Each row is where one point has got to under a steady rotation. How many steps took it there?
The counts run from 0 to 206.
[ 99 120 132 146 155 115 125 136 114 116 102 130 171  80  96 152 174 119
 134 101 108  77 190 135 146 145 172  93 139 139 166 155 125 132 103 171
 170 150 122  97 192 164 129 123 138 122 110 137 154 123 166 139 105 146
 136 115 136 124 143 105 104 135 154 110  81 138 139 147] | 123
[ 59 135 150 134 109 151  86 122 124 138 130  97 101 121 116  78 135  82
 156 135 105 106 152 115 110  93 176 132 142 131 165 176 133 147 102 127
 166 138 126  97 139 175 132 166 142 118  69 109 155 140 135 140 105 150
 108 122 138 157 131 109 155 170 123  82 127 126 144 136] | 77
[ 75 124 162 123 117 101  71 131 106  89 131 111 118 122 135 119 146 140
 144 148 114  95 118 142 109 177 180 112 170 122 137 160 153 149  98 120
 106 162 128  97 101 129 101 142  81 137  92 127 115 117 152 145  83 150
  86 129 159 110 179 101 155 148 133 123 117 140 185 120] | 186
[ 68 125 142 160 138  99 122 105 122 116 114 110 190 108 147 178 142 131
 167 109 101  85 146 118 116 148 152 138 148 115 146 128 162 152  99 143
  85 143 121 121 134 144  72 126  91  97  87 103 119 108 153 142  55 137
 107 122 125 122 167  87 136 151 140 127 122 136 163 156] | 17
[100 124 151 147 157 128 106  97 106 117 112  87 131 109 103 142 114 157
 170  95  85  83 144 165 137 172 172 115 121 123 149 147 141 144  95 157
 149  94 122 106 136 175  89 140 123 108  90 116 148 132 139 160  71 143
 106 120 163 114 164  72 141 141 154 126 114 141 165 149] | 4
[ 64 128 104 137 175 133  92 120 100 112 111 123 146 122 121 113 153 102
 160 109 110 106 127 157 144 133 188 130 154 136 127 198 152 158  94 139
 158 164 110 120 170 167 130 155 110 130 123 132 132 126 148 132  56 135
 147 126 132 124 141 127 133 135 133 120  63 125 161 140] | 34
[102 129 157 110 147 130  85 130 128 138 144 142 107 103  99 112 129 120
 133 129  83  96 118 126 160 151 170 147 164 167 186 151 110 137 117 134
 157 180  98  92 129 149 144 143  81 121  63 122 108 128 195 154  88 121
 132 103 151 110 119 105 104 138 109  95 104 141 129 145] | 51
[ 89 154 135 116 160 149 113 128 111 133 151  96 103 112  94 141 162 139
 131  83 109  92 135 131 148 143 178  91 180 179 173 166 101 128 114 144
 171 154  99  95 135 156 115 145 123 131 123 138 154 125 182 103 107 160
 148 107 126 136 144 124 114 121 130  74  82 137 143 132] | 130
[ 66 121 155 118 144 143 100 149 108 136 136 121 164 143 131 141 159 103
 149 154  93 100 120 118 162 137 193 120 175 141 150 162 168 160 125 113
 124 172  78  86 153 168 120 141 114 133  95 137 105 146 178 102  99 158
 119 132 134 136 132 112 127 126 110  93  90 129 153 137] | 39
[102 102 134 131 120  98 112 109 129 123 106 109 135  90 155 140 165  88
 180 124  92  90 109 137  83 157 170 117 127 135 112 146 150 153  85 155
 111 182  87  84 120 153 113 124  85  97  99 130 131  88 147 152  47 124
 118 131 115 120 156  90 130 119 122 138 114 136 161 128] | 193
[ 92 100 177 108 114 118  94 142 129 103 124  89  85  99 127 105 146 129
 145 105 116  86 143 132  96 169 195  98 152 157 148 137 108 137 120 141
 132 151 102  79 102 171 114 122 124 117  86 164 139 136 113 164 124 161
  96 137 163 131 162  99 127 134 134 106 123 140 177 146] | 92
[109 103 124 137 137  89  95 137 129 162 116 117 103  82 126  86 152  82
 167  97 140  92 182 105  87 130 181 154 132 136 163 129 149 136 116 153
 155 166 127  96 147 184 138 129 136 103  88 126 168 131 143 140  59 141
 112 127 134 149 145 102 115 147 120 108 130 159 118 134] | 71
[ 94 110 211 145  97 108 120 110 148 107 113  91 136  70 121 153 138 117
 139 131 113  62 140 141 100 176 164 112 161 133 125 136 117 147  97 149
 140 131 125  90 134 158 124 121 119 104  70 138 125 121 138 142 136 131
 105 128 165 128 177  82 115 140 130  97 151 140 153 139] | 95
[ 67 140 139 123 108 121  97 115 144 124 121 126 141  89 118 133 160  85
 133 146 101  91 117 118  92 141 159 119 159 147 124 157 122 152  77 127
 128 202 130 102 150 129 120 155  91  99  90 105 123  77 180 130  84 115
 124 104 122 145 144 119 136 146 116  88 133 124 163 124] | 197
[ 93  83 121 157 132 101  93 113 108 160 105  98 142 119 154 124 154 119
 183 106 136 101 156 134 106 141 182 149 149 117 134 156 177 138 108 140
 133 125 119  95 158 169 123 136 133 124 114 119 187 159 140 124  64 169
 110 131 153 137 149  82 155 124 148 102 108 158 151 115] | 164
[ 63 150 106 119 132 110  84 128 154 125 115 102 159 102 117 160 178 132
 143 133  96 107 162 125 134 134 169  99 164  99 156 174 162 167  95 128
 128 196 132 110 179 148 114 140 110 103 117 106 133 111 158 106  67 155
 108 130 133 144 151 129 121 126 151  89 135 122 151 124] | 27
[ 79 118 146 138 125 107  88 143 116 139 130 123  78 109 166  80 140  95
 180 100 126 111 115 112  89 132 165 147 153 153 159 147 124 128 113 125
 136 176  85 100  88 153 136 132  75 122 104 111 163 133 148 137  40 146
 136 113 137 119 130 102 126 121 108 118 111 160 120 128] | 62
[ 84 127 164 159 139  84 106 110 121 110 110 118 184 102 151 174 153 140
 154 115 123  76 145 120 107 183 160 132 163 123 138 120 145 134  96 133
  93 148 132 133 134 131  83 125  94 103  95 112 132 127 168 133  68 149
 100 123 143 112 178  97 144 148 141 115 124 143 166 150] | 16
[ 62 117 149 118 149 102  79 140 124  97 116 117 118 128 123 138 129 169
 161  90 113 101 145 133 140 171 169 118 168 145 163 151 123 133 105 122
 104 156 109 104 119 141  80 121  88 100 108 146 139 110 141 166  71 157
  97 134 164 115 159 106 129 130 158 123 128 136 187 148] | 12
[ 93 109 155 155 111 128 101  95 142 159 103 102 109  83 140 104 149  61
 164 134 120 107 131 122  69 119 160 144 129 147 128 153 121 135  94 143
 175 152 126 106 149 178 148 158 138 105  93 111 177 145 167 146  86 144
 132 105 134 144 129  93 144 146 116  71 128 139 125 131] | 74
[ 85 124 104 136 178 115  92 121  96 122 107 116 139 117 139 116 174 104
 162 105 111 102 133 158 124 139 177 119 137 136 141 173 159 147  96 148
 150 168 111 133 162 166 117 152 106 137 135 131 143 145 168 130  40 157
 141 128 122 115 151 128 143 142 135 127  61 134 156 147] | 33
[103 165 159 144 138  94 105 121 129 144 141 107 100  79 128 115 120 108
 158 117 123  89 135 129 125 151 167 151 175 112 157 156 147 153 108 152
 143 155 120  98 126 157 138 132  88 122  79  93 117 116 167  92  49 113
 134 126 148 125 153  92  95 127 113 102 144 173  93 109] | 57
[ 71 138 147 148 109 112 100 108 142 135 138 128 151 101 117 161 157 153
 134  96 107  92 130 108 145 156 145 141 187 152 167 146 113 121 121 115
 137 148 116  81 127 127 138 130  97 116  69  74 160 114 168 122  90 134
 131  98 160 126 122  80 116 114 137  67 137 156 125 122] | 146
[110 102 151 143 161 107 103 131 118 131 114 140 172  98 110 138 147 107
 145 113 104  76 144 153 153 171 198 138 159 141 134 159 155 151 114 158
 145 157 101  80 173 180 161 143 110 127  83 133 107 132 170 126  87 116
 138 134 154 111 133  97  96 113 125 107  97 147 134 135] | 43
[ 91 145 126 145 128 104 113 117 125 148 129 118 145 121 123 152 148 147
 156 107  89  88 159  89 156 122 143 153 148 116 211 131 148 142 123 146
 117 131 104  94 113 143 101 113 113 109  63  78 158 128 163 129  60 144
 105 114 129 137 125  74 121 135 139 110 129 158 122 131] | 149
[ 43 163 162 125 110 114 121 138 132  76 108  96 136  88 116 142 140 115
 143 128 120  88 170 114 126 125 142  96 178 109 180 186 118 167  91 147
 139 159 119 106 136 138  91 118  97 105 102 121 137  84 135 127  97 155
 104 134 137 137 162 115 107 145 139 123 150 134 155 131] | 107
[ 79 124 173 152 105  93  99 152 116 143 121 142 137  95 151  97 146  87
 147 140 146  96 162  81  94 132 163 151 170 134 175 126 148 128 120 112
 137 167 131 106 127 143 137 137 111 125  68 103 153 143 170 131  78 159
  97 120 154 142 139  91 134 161 113  82 135 158 126 127] | 67
[ 52 155 169 122 100 105 106 121 127  70 108  98 108  86 139 136 164 122
 143 133 105  93 140 129 100 148 132  80 156 131 169 159 106 141  92 144
 146 162 122 126 103 125  87 128  96 121 108 120 160 120 154 158  87 180
 112 122 144 112 172 109 135 150 140 117 119 133 174 136] | 105
[ 63 128 142 141 119 138  86 116 119 129 118 106 104 112 135  84 146  71
 151 141 107 102 144 105  88 106 161 136 134 143 165 161 136 129 103 128
 174 135 140 114 133 169 127 165 143 134  79 105 165 155 146 157  91 153
 107 110 137 144 141 104 162 181 129  80 110 127 152 142] | 76
[ 67 139 128 140 156 133  80 123 121 130 141 115 144 117 128 130 163  98
 140 123 120  99 116 149 124 155 188 120 198 156 115 188 135 143  98 118
 153 175 121 113 171 155 137 167 110 137 127 130 120 132 175  90  83 144
 150 120 134 140 145 138 134 136 123  74  87 130 156 121] | 36
[ 96 139 149 160 138 137 140  95 117 132 118 102 171  82 117 171 182  98
 142 122  97  80 143 139 128 143 161  84 140 149 135 159 128 136  96 170
 179 131 109 108 168 166 131 135 138 133 112 117 161 141 186 100 104 144
 149 112 121 128 153  90 121 120 137  86  84 138 122 136] | 125
[ 93  84 106 163 148 102  86 112  94 146 110 112 151 122 133 115 146 116
 168  93 144  98 168 140 104 143 189 160 148 131 132 156 170 138 100 142
 137 123 140 102 160 173 127 143 140 120 105 119 166 148 129 138  58 149
 111 128 149 141 147  94 159 151 152 110  98 152 160 127] | 165
[121 123 143 142 144 126  98  91 106 142 130  78 125 119 113 133 132 138
 155 148  88  79 133 145 118 153 186 148 134 116 144 150 174 161  97 156
 128 121 138 107 128 171  94 148 125 129  78 125 112 147 172 138  81 147
  87 131 148 125 187  84 152 170 127 120 100 146 157 133] | 178
[112  83 129 116 124 122  45 117 134 143 125 103 107 120 101 113 164 154
 144 121 100 100 149 151 122 163 200 118 147 148 152 160 148 145 109 126
 138 159 141  83 150 169 139 146 137 122  98 140 155 144 149 154 104 161
  91 126 171 138 150 102 150 142 154  82 117 147 175 127] | 173
[ 84 123 146 150 109 131  90 101 123 148 114 106 105  96 145  90 157  66
 153 139 119 105 136 119  68 121 163 123 130 154 141 150 129 124 100 132
 174 144 138 121 132 169 141 165 134 127  89 106 177 160 165 147  80 160
 110 112 140 143 139  99 164 165 118  75 105 138 140 132] | 75
[ 91 102 171 126 134 129  82  99 118 117 115 110 105 122 117 131 113 123
 152 136  97  99  85 154 123 168 162 164 167 170 127 169 120 153  72 138
 134 149 108 105 133 149 114 145  82 109  85 148 113 110 185 170  93 135
 112 120 155 110 154 106 145 155 126 118 101 130 185 136] | 183
[101 135 129 120 151  92 102 145 121 124  97 130 128  63 107 119 152  95
 151 137 123 101 168 128  99 155 171  97 138 128 156 166 159 149  89 162
 157 201 134 120 176 156 135 138 118 114 125 139 141 100 183 143  65 148
 116 118 142 115 151 125 106 149 137 118 112 147 143 126] | 203
[ 83 122 126 140 132 114  87 118 111 130 141 128 117 117 134 123 167 154
 154  63 109  87 121 126 127 157 171 120 159 170 167 141 100 115 133 126
 140 145  83  68  89 139 121 125 103 126  95 101 173 123 138 133  62 133
 137 104 141 115 134  85 126 105 135  99  96 155 140 136] | 143
[ 76 126 128 167 131 116 102  77 127 156 100 114 126 110 134 142 136 120
 173 100 112 107 125 128 124 120 124 182 153 143 150 170 123 128  78 137
 160 135 111 108 147 145 130 133 102  97  99  79 185 122 187 148  50 139
 138  95 140 131 122  86 136 135 138  96 124 146 128 123] | 154
[ 99 133 160 155 164 122 139 111  94 139 142 124 144 128 124 159 131 129
 162  75 109  79 132 113 148 152 167 161 168 183 163 118 116 123 122 150
 133 119  84  97 113 151 102 123 102 123  76 116 135 135 185 127  79 131
 139 105 120 123 139  81 121 132 114 112  72 155 124 154] | 140
[ 83 128 101 140 140  99 107 109 148 130 127  95 145  96 145 160 173 126
 173  82 103  85 138 124  94 145 180 124 150 130 134 134 146 151 103 145
  91 175 112 105 128 159  71 122  92  87 116 117 131  93 143 121  47 135
 117 131  98 142 168 108 132 130 137 113 128 134 159 142] | 19
[ 89 156 154 140 137 103  99 125 119 119 132 122 119  85 118 108 122 121
 160 121 106  90 142 129 148 144 169 148 165 102 172 170 153 160 109 150
 144 145 116  93 127 159 143 141  91 133  65  87 108 120 153 117  52 112
 128 129 159 107 143  87  92 129 110 126 145 168 107 111] | 56
